Where one turn sends some rows of the set: a few examples, then the rows asked:
sez: [-50  -6 -38  -1  24 -15  -9   4 -12  25  -1  10]
Lamen: [ 11 -10 -27   2   6  -9 -14  55  -2 -19 -16  18]
vazon: [-44 -17 -20   0  -4 -10  -8  43   0  -8  -2 -22]
kipig: [ 25 -22 -22  -4  13   0  -1  39 -16 -15   4   6]
lisot: [ 26  10 -37  14  19  25 -11  40   3   5  14  14]
motim: [-37 -10  -4  -3  19  33 -15  37 -28  32  -9   7]
fuvi: [ -8   2 -12  -1   6  13 -26  -7  41   8  13  35]
mamev: [-12  24 -18 -12   4  15  13  -1  29  22 -10  29]
deso: [-16 -17 -37  34  22   3 -20  45 -16 -17  12   9]
biti: [ 11 -20 -18   8  29  27 -13  56   3   5  -3  32]
Lapa: [ -6 -35 -34   0  13   8 -12  56 -11   7  15   8]
mufa: [-53 -12 -19   7  -2  -8   0   2   5   0  20 -13]
lezuv: [ 15  -9 -18  18  27   1 -17  49 -11 -19 -11  -5]
dok: [-42 -30  20 -10  12  -6 -11   1  15  21  -4   7]
nuva: [-18  33  -1 -12   5   1   2  -6  18  24  -8  17]
Vad: [  0   7 -43  22   3  10 -23  -2  13 -24 -11   1]
gegi: [ 11  21 -16   9 -10   1  15   3   0   5  -6  36]
vuni: [-19   2  15   6  17  25  -7  21  18  50   2   5]
nuf: [-22   7 -30  31  15 -11 -27 -16  15  20   1  17]
liru: [  5  -4 -53  14  10   3  -5  31  -1 -21   4  33]
kal: [ -7  17 -16  12  -2  39 -29   2  25 -16  -5  22]
damak: [-56  -6  -3 -16  43  15  -9  27  -5  14   3  17]
Vifad: [-10   2   5 -16   4  33 -16  53  -8  27   1  23]
zub: [-51 -38  11   2  12   7  -7  19  12  19  -4  18]
Duk: [-23 -32 -36  20   9  -4 -10  -1 -26 -13  -3  -2]
kuf: [-40  28 -16  26  13   7  -1  -6  15 -14  -3  14]
bapul: [-26   6   7 -20  22  33 -20  21  24  15  28  12]
nonol: [-33  10 -28 -10  -3 -22 -13   4   4 -31  -3   4]
rukom: [  5   8  16 -11  20   8  -6  16   4  28 -21  40]
poba: [ -4  52  -9   4   8   1 -12  10   2   2  -2  11]
labir: [-42 -34 -30  14   6   3 -17   6 -25  13 -19  14]
vuron: [-41 -30   8  12  19 -13 -30  15   0 -15  -2  -9]
duzev: [ -9 -34  15 -13  13  -2 -15  19  -3  35   5  -5]
Kidof: [-21   4  27  -3  17   7  -8   2  14  42  -7  13]
nena: [22 -5 16  8 16 28  3 13  9 23 -1  5]
gipev: [ 18   2 -18  13  -1  -6 -16  54 -17  -4  10   9]
Vol: [-44  30  -5   4   9  -9  -7  -8  16 -12  -9  11]
kufit: [-31 -34  -3   5  14  13 -11  34 -40  17   2  18]
Bupoz: [-34  24 -22  33  -6 -14  -6  24 -11 -18  -9  15]
ser: [-16  -7 -41  24 -13   8 -28 -15   2  -3   0   0]
negum: [-17 -43  13  -5  22  16  -6  37  16   1 -17  -1]
Kepo: [  6  25 -20  -4  -1  34 -24  31  28  -2 -13  24]
Dedez: [-54  -5   1   2   5 -13 -15  -5  10  -2   8 -15]
Dofas: [-13  10  -8 -29   3  48 -11  30   8  12  -3  22]
sus: [ 18 -13  -5  17  15   0  -9  46 -21 -18  -2  30]

rukom turns into nonol
gegi turns into vazon
Vad turns into kufit
Where do these go?
labir turns into Dofas
lisot turns into deso
nuf turns into damak
mufa turns into vuni
Vol turns into dok
Lamen turns into kipig

Where one turn sends some rows of the set: a few examples, then the rows asked:
fav: [-19 -25  10   6   1 -11   2 -11   7 -10  18  -4   1   2  24 -17  -8  36
  24 -34  -3  20]
Kiba: [ -6 -20  16  -2  -9   5  10  22 -29 -14  29 -14  28  24  -9  11  15 -13
   5   3   7 -31]
Kuduv: [-21 -24   6   5   0  -6   2  -9   4  -9  15  -1   5   1  29 -13  -8  41
  28 -33  -2  23]
Sinu: [ 27  12  -2  -3 -28  32 -11   4 -15 -22 -59  10 -15   3  33 -31  15  28
   5 -13   4 -27]
dek: [ 15  -2  11 -14 -31  23 -13   2 -14 -19 -59   6 -28   4  26 -39   1  29
  -9  -8  11 -30]
Nozer: [-31 -16  44   9  -9 -16  -1 -35 -48 -22   6   3  -1  35  31   4 -10  24
  -9 -11  13 -22]
gen: [ 48  16   9 -21 -12  40   3  -1 -18 -21 -33   7 -16  -5   1 -14  16  -2
   2  -9 -20 -21]
nez: [ 42  11  10 -32 -19  49   6   4 -18 -21 -40  13  -6  -4   9   0   5   5
   1  -7 -22 -20]
penub: [ 28  -2  19 -45 -28  44   6   3 -15 -18 -43   8 -17  -3   6  -4  -8   8
 -10  -4 -17 -23]
tager: [-22 -29  10   2  -1  -7   3 -10   8  -9  13  -1   4   3  29 -10 -11  39
  24 -32  -2  22]
dige: [-11   6  26  33   3 -10  -3 -36 -54 -23  13   9  12  31  34  13  11  21
   7 -19   4 -17]
rab: [ -6 -19  13  -5  -7  12  13  23 -30 -13  24 -11  36  23  -6  16  17 -10
   8   3   5 -29]
dadud: [ 30  -5  25 -40 -25  34   3  -3 -13 -19 -35   0 -27   1  -2 -18  -4  -2
 -16  -3 -14 -25]
tekam: [-15 -29  18 -16 -15  10  12  26 -29 -13  21 -12  37  25  -4  17   7  -7
   2   4   9 -29]
natof: [ 18   4   4 -13 -34  31 -11   6 -15 -20 -62  11 -19   2  34 -30   2  30
   1 -10   5 -27]
Neveg: [-15 -27  22 -10 -12   4  10  22 -29 -13  27 -14  28  26  -9  12   9 -13
  -1   5  10 -30]
fis: [-23 -28  12   5  -1 -10   2  -8   8  -9  16  -5   2   2  25 -17 -11  38
  25 -32   0  21]
fisi: [-10 -22  15  -8 -12  16  13  25 -30 -16  22 -10  39  24  -3  20  11  -6
   5   4   7 -29]
dogop: [ 26  12   0   1 -22  23 -16   0 -16 -20 -52   7 -26   0  25 -42  17  21
   3 -10   6 -29]
suda: [-19 -21   8   8   3  -6   1  -9   6 -10  18  -3   6   2  26 -14  -6  37
  28 -33  -3  24]
seto: [ 40   6  17 -24 -14  30  -1  -5 -16 -20 -28  -1 -30   0  -5 -22  12  -9
 -11  -5 -18 -26]
Falig: [-20  -6  37  26   0 -21  -7 -40 -50 -19  11   4  -1  35  28   1   8  17
  -4 -15   9 -20]
nor: [ 21   1   8  -6 -25  17 -16  -1 -16 -18 -54   2 -35   5  21 -46  11  22
  -7  -8   8 -29]
Rinas: [-34 -13  35   6 -11  -3   2 -28 -51 -23  -1  12  17  34  44  19 -11  35
  -1 -10  12 -20]
Donar: [-20   0  25  22  -8   1   1 -29 -53 -22   2  15  26  31  43  23   2  32
   9 -14   8 -16]

fis turns into tager
dadud turns into penub
Where do these go?
Neveg turns into tekam
Rinas turns into Donar
natof turns into Sinu

Where one turn sends some rows of the set: a few examples, then the rows asked:
nezab: [  7 -16 -11  14  -9  -6  -5 -24  32 -12   0 -20 -15 -40  23 -10   4   6
  19  13 -39   5   7 -52  -1 -22  11  31  17  43  24 -14  10 -13 -15  -8
  28   9 -20  14 -21  16 -11 -22  22  -3  20  -1  13 -32  26 -25 -17 -17
   9 -41  -5]
Bof: [-21 -18 -11  -2   1   3   7 -36 -13  -4 -24   9   6 -14  28 -31   0 -28
 -27  31 -48 -12  15 -31  -5   0  30   3   4  31  29 -27  18 -30  -9 -45
  10  -3  -8  -8  -7  -4 -21  11   9   8  30 -41  -1  14   7 -20   2  -4
  -9 -34   9]
mifo: [ -4 -12 -11   5  11 -35   3 -51  43  14  -2 -23  13  -1  34  15 -22  -6
   8  24   2  20  20  13   5 -19 -17 -24  13  27 -10  -5  22  33 -25  19
  27 -27  43 -45 -17  -1  16 -29   2  -3   4   9  12 -35  28 -17  -1 -24
  34 -24  18]
vib: [ 12  -9   1  -1 -13 -17  39 -14  15  18  -6 -35  -8  -2  18 -19 -12 -13
  29  51 -20   3  25 -24   3  35  10  27  -3  71  29  -9   9 -16 -13 -16
  -2   0   4 -27 -19 -20  19  22 -12 -15  -8 -12   5   8 -11 -61  48   3
  18 -23   0]
nozi: [ -6 -49   5  21 -11 -17  19 -16  11  21  -7  -5 -14  -4  12 -10 -36  -1
  10   9 -47  -9 -23 -23 -36 -18   8   6  -1  43  -1 -45 -26 -13  -8 -19
  -1  18  -6   1  13 -26 -20   1 -25 -30  23  -6 -12  -2  14 -17   8 -19
   9 -41   5]
mos: [-12 -19   9  -2  18 -53  -7 -13  37  26 -17  -7   2  49  43 -27 -37  16
 -31  26   2 -11  34  14 -20 -21   6 -40 -25  65  -6 -19   8  -6 -21  15
  18 -15  11 -28  -7 -10  24  -8  13  -2  25   6  -5  10  13  -2  26 -10
  33   5  18]
Latel: [ 32 -44  -4  -5  -1 -19   1 -30  18  24 -16 -19  11   9  -3 -47 -21 -40
   2  24 -17   8 -16   9  -2 -57  -4 -44  23  54  28 -24   6  12   5 -19
   5  36  -9 -24  -8 -10 -40 -18  -5  10   8  16  21 -12  11  -6  21   8
  11 -18 -10]
gos: [  5 -34   5  -4  28 -14   7   6  41   0 -31 -27  33  29  19  -3 -20  16
   9  38 -14  -4  17   0   1 -21  21 -20  20  36 -13  -7 -15  35 -47  22
  12  29 -28  -4   8 -19  45 -46  18  12  24   0   1  12  10 -17  25   6
  13  16   2]
Sibu: [  2 -31 -24  -6  -6 -20   3 -50  21  -5 -36 -10  30  34  13  -9 -27 -39
   1  40 -11  12   3 -18  -4 -42   8 -23  -8  67  52 -26   2   2   1 -30
  -3   1 -29   0   1  12 -17  -3 -23  29  31  18  34   7   2   4  -7 -14
  25 -12   0]
Fozoz: [  6  11 -20  -4  49 -30  19 -37   9   0  -1  -3  -1   9   4  14 -30 -26
 -19  56   3  27  26 -14 -10  -3  20 -27  -5  52   2   8  -7  48 -34 -19
   2 -12  -9  -1 -28 -19  27 -35 -13  27  13  -3 -18  15 -12 -51   3  24
   1   7  11]
pelur: [ -4 -20   8   6  12 -54  -8  -1  38  24 -19 -18   8  36  55 -32 -46  12
 -31  30   5 -12  39  13 -26 -13   9 -24 -31  63  -2 -14   4  -8 -38  14
  10   2   8 -31  -2  -4  26 -19  16   5  25   6  -7  11  14  -9  19  -3
  28   5  19]
Debe: [ 27 -35   8 -26   5  -4   5 -28  33  16   3 -20 -36 -41   8   2 -13  -8
  -2  22 -40  -3  -5 -19 -34 -12  17 -12 -17  33  65 -37  23  14   9 -14
   0  15  -3 -17 -30  10  -6 -26  -1  -3  11 -27 -13 -18  28 -19 -12  -2
 -17 -45  -6]
Soliz: [  5  -9 -13  -3  11 -30   5 -58  29  17  -2 -17  10  13  32  23 -29  -4
   8  21   0  26  12  13   6 -21 -13 -27  23  38   1  -8  21  33 -16  26
  26 -32  37 -29 -16 -12  13 -32   1   3   2  13   7 -41  38 -22   3 -17
  39 -23   8]
zufi: [ 24  -5   0   6 -31  -8  36  10  34  31   5 -44   6 -11  30 -14  -9   8
  18  25 -19  15  18 -35 -28  13   7  23  11  40  15 -22  -2   0 -52   1
   7  16 -46 -28 -14  -6  36 -24  -4  -8  11 -19 -15  28  41 -28  11  -9
  -1 -31  -7]
duf: [  6 -20 -11   6   4   7  25 -19  20  20  10 -35   8  13   4   0 -11  -9
  -6  33 -19  21  -1 -18 -20  13  16  -5  35  35  20  19  25   1 -46 -16
   2   5 -17 -32  -8 -55  26 -18   0 -10  12 -41 -32  37   2 -41  -7 -22
 -15 -43 -11]
Mir: [  2 -32  -8   6   0 -12   1 -29  17   0 -29  -2 -34 -15  23 -20  17  -7
  -9  38 -27  12 -13 -31 -24 -17  35   7 -35  73  18 -27  19  -7 -10 -24
  32  -9 -47   1 -27 -15  14  10  14 -31  25 -15   1 -19  -4 -32  -1  -5
 -15  -8 -20]
Farat: [-13 -44 -29  -4 -20 -19  36 -37   8  33 -13  -2  -4  24  18 -44 -31 -33
  27  29  -1  15   1 -28 -16 -60  34 -11  -9  49   7 -27   2   5  24  -3
   3  16 -16 -15   4 -29  -9 -31 -21  16  31  11  -7   0  17  15 -10   7
  10 -32  19]
kof: [ 44 -28  14 -22 -14  -5 -12 -13  15   7 -37 -19   3   5   1 -22 -33 -13
  26  12 -31 -16   2  -4 -21 -18  19   3   4  43  28 -22  24 -25  12 -11
   4  27 -22  17 -12 -35   0  -5   1 -24   4 -29   6   5  15 -25  18  -4
  24 -28 -27]
Dizut: [-14 -25 -27 -15   7 -16  20 -46  40   2 -21 -12 -31  15  45 -10 -10 -35
  20  51 -13  22  -5 -28 -20 -23  30   9  -3  77  36 -29  13  -7   7   3
   9 -18 -34  19 -22  14  -4 -25  -4  13  34  19   4  -3  -3  36  -3  -9
   9   2   6]
fam: [  5 -33  -3 -10 -23 -10  36 -10  33  20  17 -19  22  -3  39   7   8  -3
  25  40 -22  10  -5 -15  -4  11  30  11   8  39  38 -11  25  18 -25 -15
  -1 -31  11 -54  -8  -4  26   1  25 -21  17  -3  12   7   8 -53  18 -22
  -7 -45   9]
razag: [ -5 -24  -5 -37  -1 -32   1 -22  33  43 -17 -16  21   3  37 -19 -19   1
   9  28   2 -16  27  15  -6 -12  24 -29  -5   7  16 -18  30  28 -14  24
  22 -10  11 -59 -25   7  32 -28  -4  21  -1 -34   9  30  37   2  23  -3
  16  -3  11]
rurad: [  6 -31 -26   6  -2 -24   2 -37  56   2  -5  -5 -19  25  28 -50 -44 -47
  22  13  -4  14  29 -22 -29 -44  28 -17   7  65  35  -7  11  -2  -7   0
   6  18 -13   7 -36 -19 -20 -46 -28  15   0   3  29  -4  14   1  -2 -12
   5 -30  -9]
val: [ 31 -33   9  22  -3  -3  -7  -8  28  -3  -9 -55  -7   2  51 -19  -8  17
  -3  37 -22  10   2   3 -14 -10   6  -3  12  52  23  -8  24  17 -18 -15
   4 -14  -3 -29   0 -11  40   4  45 -32  -5 -19 -10  17 -22 -33  -3 -15
  -4 -30  16]
buk: [ 14 -33  -8 -26  12 -16  23 -26  32  34   5  -8 -41  -9  29 -50  -7 -42
   9  35 -11  17 -20   2 -25 -28  26 -20  25  57  27 -25  27   2  11   7
  12   7  -1  -4 -35  -6 -32 -49  16  12  21  15 -10 -15   7  14  16   8
 -13  -6   1]
gusat: [ 17 -29  -3  11 -11 -34   5  -4  24  10  -7   8 -15  -3  -4 -35 -37 -12
  -8  13 -17  21  15 -14 -50  -6  12  13  -5  53  37  -9  27 -20   5 -21
  15   0  12  -2 -30 -28 -12 -28  22   8   1 -32 -20  -3  14 -19 -21 -40
  12 -48 -10]
rumo: [ -6 -25 -13  -5   2 -15  23 -37   9  37 -30 -14   7   7   6 -39   8 -22
 -12  46 -16   6 -24 -13  25 -22  22 -17   9  45   6 -38   1   5   0 -23
  11 -12 -24   3   8  -5 -24 -22   3  21  39   1  -6   1   1  40 -19  21
  -2 -15  -8]
leti: [ 11  -5 -34  -8  22  -3   7 -42 -14  20  -4  24  14 -12  44  -2  -2  -7
   1  53  12  23  26   9  12   6  25   2  37  57  21  16  22  26 -38   6
   4   6  -4   5 -24 -18   2 -29   4  18  -3 -15   7 -14   8 -22  31  36
  29   0  -3]
ladi: [  1  -8 -32 -12  18  -5   1 -49 -14  26   4  15  20  -9  39   0   5 -12
   4  51  18  16  22  11  15  14  25   7  43  52   5  20  17  18 -51   2
   7  -6   1  -8 -31 -24   2 -21   1   8   0 -11   5 -10  -6 -27  17  25
  33  -1   0]
bev: [ -8   0 -10 -11  19 -40  -4 -69  17  43  19  -3 -15 -24  42   5 -21  12
  19  23  10   6  10   9   4 -17  -2 -11 -21  71  -6   1  -6  30 -23  17
   6 -10  -9  -8 -40 -23   9 -20 -43  -2  -4  -2   6  -8  19 -21   9  27
  12  -6 -17]
dep: [ 15 -10 -13   7  15 -18  -3 -38  58   7 -15 -22 -16   2  11 -33  -8 -33
 -14  24 -25   4   0 -22   9 -13  18 -27  27  49  34 -28   6  13 -31 -19
  16 -11 -17  23 -28  26 -36 -42 -14  18  11   5  29  -8   7  23 -12   1
  -4 -18 -18]
madi: [-14   1  -8 -11  16 -38  -5 -69  33  48  17 -13  -9 -19  45   9 -15  -3
  26  36  12  -5   8   6   7 -10   1  -4 -27  63  -8  -3  -1  25 -25  23
   9 -16  -2 -23 -37 -24  15 -15 -39 -15   2  -4  15 -11  13 -30  14  24
   8  -2 -17]
Kep: [ -9 -19 -18   6  34 -21  31 -17  18  14  26  -5   2   3  36   8 -20   9
  -3  54 -26   0  27 -11  -8   6  16  -9   2  50  18 -13 -31  24 -36  18
 -12  34 -11 -22   3  12   3 -37 -19  29  36 -10 -25  25  -5 -15  45  32
  28  -6  29]
Fel: [-16 -23  -8 -43   0 -32   6 -34  24  49 -21 -11  19   1  35 -13 -25   7
  13  22  -4 -17  33  20  -4  -8  17 -36   3  19  14 -19  23  24  -7  23
  23 -14  15 -47 -22  -5  18 -25 -20  24   2 -38  14  20  41   7  24  -9
  20  -8   4]
pupad: [ -8 -27  -1 -13  30 -15   8   8  44   3 -36 -19  36  26  27  -4 -25  15
   4  29 -14  -5  23 -12   1 -28  26 -24  25  32 -14 -12 -10  30 -42  22
  27  11 -30  -1  13 -16  34 -34  20  17  26  -1   7   1  18  -5  38   1
  13  14   8]
liso: [  0  10 -18   0  57 -30  17 -29  20 -11   7   8   5   8  12   9 -30 -16
 -28  41   1  34  24 -17 -10 -17  20 -29  -8  53   4   9  -3  48 -32 -16
   9 -12 -19   3 -24 -19  20 -40   3  37  14   1 -21  12  -6 -40   7  25
  -4   4  14]
tas: [ 17 -14  19   1   5   5  22 -19  24  -2   6 -62 -14  -3  22 -15 -27  12
   0  37 -16 -11  19  -5 -20  23  -9  -5  -3  65  44 -25  -6   1 -10 -16
 -18   9  21  -7  -1  -4  24 -20   0   0   6  -1 -14  13 -12 -77  -5  -8
   0 -21  29]
Far: [-15 -21 -11   1  37 -15  28 -14  26  14  18  12  -4   2  40   1 -11  22
  -9  50 -22  -8  29 -13 -11  -3  18 -23  -5  53  21 -20 -20  29 -31  13
  -5  32 -11 -15   3  21   4 -32 -15  24  39  -3 -12  20   3  -9  52  28
  19  -1  34]
fuzaz: [  3  -4  -2   0   3  11   8 -41  22  19  -6 -48 -10  -9  11  -9 -15   8
  10  12  -9   0  -5 -34 -19 -20 -11  -5   6  27  -8   9  10  -4 -52 -38
  16  -9  13 -16  -2 -20  37   7 -28 -36  13  -3  -5  12 -11 -48 -14  -2
 -10 -30  14]
Tuv: [ -4  14  11 -10  -7  -2  26 -27  42  19 -12 -36   8 -12  32 -39  -6  -8
  11  27 -11   4  41 -16 -23   4 -29  13 -39  38  20 -15  12 -22 -35 -30
  19  -6   5 -35 -14   1  41 -12  -6  -4  14 -40   0  21  12 -31   0  -3
 -20 -36  -1]
guvu: [  5 -22  -9  -9  -7  -7  37 -26  16 -25 -24  -3  10  15 -13   5 -10 -29
  18  24 -48   9  -9 -32 -28 -14  25 -14 -13  24  25 -39  10   2  18 -28
  20 -12 -14  -1  -1  -6   2 -17 -11  -1  50  -9   2  11  11 -58   9 -34
  11 -28   8]

gos turns into ladi
Tuv turns into tas
Where do these go?
mos turns into liso
gusat turns into guvu
rurad turns into Sibu

